Named moves, each a turn or a mirror, and the order they were made in; the first pair answered:
Q (before => after):
[-52   0  24   1  11  30  31 -24  31  64 -34] => [-54   3  34  -5   6  27  33 -27  36  56 -32]
[-39  35  -8 -20  13   3   9   4  20   4 -21] => [-35  25 -26  -9  24   8   9   2  14  23 -16]
[-37  22  59  15 -21  14  27 -46  -9  32 -60] => [-36   9  25  39  -3  22  23 -43 -25  61 -57]
[-11  24  77 -34 -42  -9  20   2  35 -50   3] => [  2 -26 -54  60  21  29  -5   3 -32  61  20]
U (before => after):
[ 31  17  14 -20  -1  -7 -24  28  -4 -17   4] => [ 37  12  -5  -3  10   0 -29  30 -13  -5  12]
[-10  33  -8 -12  -8   8  -5  34  56  -9   1] => [ 19 -28 -36  23 -13  21   1  41  15  16   9]
[-60  25 -21  -2  38  12 -19   6  15   0  11] => [-22 -70   3  15 -11  15   3  15 -28   3   9]
B (before => after):
[ 16   1 -14  15  35 -14 -11  15   3  23   7] => [  1  30  14  -7  25 -21  -9   8  26   4  -3]
[ 45 -12  -2  20  14 -21  -3  14 -23 -49  69] => [  5  17  69 -12 -16 -19  25 -14  11 -59  32]
[ 25 -10 -24  -9  11 -22  -6  21   0 -23   7] => [ -1   5  20 -23 -10 -20  13   5  18 -25 -19]

Each pair is 2 to 4 moves apart.
[  9 -64  77   9 -83   9  54   7 -20 -18 -61] => [-73  93 -18  27  39  30   5 -24  38  44 -59]
B, U, B, U
[-20 -22  60  -3 -38  -7  36 -27 -10  21 -36] => [-45  49  38 -16  -2  -6  17 -36  19  18 -32]
U, U, U
[ 49  15  -9 -13   5 -13  -7  34  20 -60  21] => [ 62 -11 -13  -5   3 -11   0  35   1 -49  26]
U, U, U, U
[-11 -22  43 -12 -26  -5   2 -19  18  -8 -13] => [  2 -51  28   7 -24   1   0 -12  -2   4  -5]
U, U, Q
[ 60 -88 -15  18 -29  10  -2  26 -62   0  37] => [ 39 -98  14  19 -48  17  16   8 -58  14  13]
B, B, B
[-32 -67  78  -1 -50  26  59  -7  -4  -1 -15] => [-12 -88  54  15 -46  30  53   0 -23   6  -5]
U, B, B, U
[-53 -29  52  14 -27  26  39 -31  -2  63 -49] => [-35 -36  84 -16 -54   3  39 -15   4   8 -44]
U, Q, B, U
[-28  59  -7  15  47  10 -26   7   6  -5  16] => [-34 -14  61  23 -15  23  18 -12 -15  13 -23]
U, U, B, Q
[-15  42 -23 -10  25  -7 -22  -6   7  14  10] => [-14  20 -34   6  23   3 -17 -10  -5  37   5]
U, U, Q
[-58  28  31   0 -13  21  29 -28  35  36 -39] => [ -3  65 -30 -24  30 -10 -23  19  41 -33  29]
B, B, Q
[ 13  39 -19 -15  23 -23 -15  28   8 -33  17] => [ 23 -12 -45  22  23  -3  -4  24 -29  10  13]
U, B, Q
[  0  30 -41   2  42   0 -20  17 -25   6   2] => [  7  -6 -41  17  28   5  -6  13 -46  27  -5]
B, B, U, B
[-20 -47  36  14 -31  26  31 -26 -17  47 -44] => [ 52 -72 -11   5 -22  -3  -3  24 -41  -6  13]
B, Q, B, B
[ 49   5  -3 -36 -21 -14 -18  30 -13 -39  22] => [-22  15 -14  11   1  30   5 -21 -13  65 -28]
B, U, B, B
[ 19 -62  62   4 -84 -10  39  36 -21   1 -11] => [ 11  84  -3 -30   5 -34 -27  54  40 -49  41]
B, Q, U
[  6 -25 -48  38  25  14  -5   5 -28  35   8] => [-26  -1 -28  40  24  23   4 -14 -14  52 -15]
B, B, U
[ -1   2  54 -39 -21 -17  11   7   4  -7 -14] => [ 39  -6  -2 -28   4 -27 -16  35 -18 -22  23]
B, B, Q
[ 26 -11 -46  18  10 -10 -12  28  -2  -2  33] => [-18   3  42 -18 -33 -12  22   2  30 -15 -13]
Q, U, Q, B
[ 19 -53  17 -20 -40   3  -5   2 -20 -26  17] => [  2 -49 -32  14  -5  22  -9 -12 -37  29  15]
Q, B, B, Q
[  0  15 -26  25  22 -18  -7   1 -18  22  29] => [-17  15  46  -3 -19 -25  16 -12   1   0  -1]
B, U, B, B
[-29  66   9 -11  33  33 -11 -11  39  16  21] => [ 35  28  -1 -28  15   5 -27  28  21 -41  62]
U, B, U, U
[-12 -40 -21  14 -20  11  43 -13   1 -12  21] => [-43   4  -4  -2 -15  13  41 -26  30 -18  10]
U, U, B, B
[  2  59 -20 -40  22  -7 -39  16  14 -48  33] => [ -6  25 -70   7  45  19 -40   2 -20  21  30]
B, Q, B
[ -3  54 -64  13  67  17 -28 -47   9  23  -3] => [ 18  33 -79  19  66  14 -31 -38  -5  19   9]
Q, U, U, U
[-20  -4 -23  29  37  33  14 -36  -2  71 -41] => [-25  63 -26  -3  60  16 -10 -26  30  32 -26]
B, B, Q
[ 17  13  32 -29 -13 -26  13  33   4 -55  15] => [ 13 -48  37   4 -31  -7  36  17 -31  -5  -5]
Q, U, B
[ 35  -4 -80  22  37   4 -39  28 -14  19  39] => [ -1  16 -79  32  45  22 -29   6  -5  52  16]
Q, U, B, Q
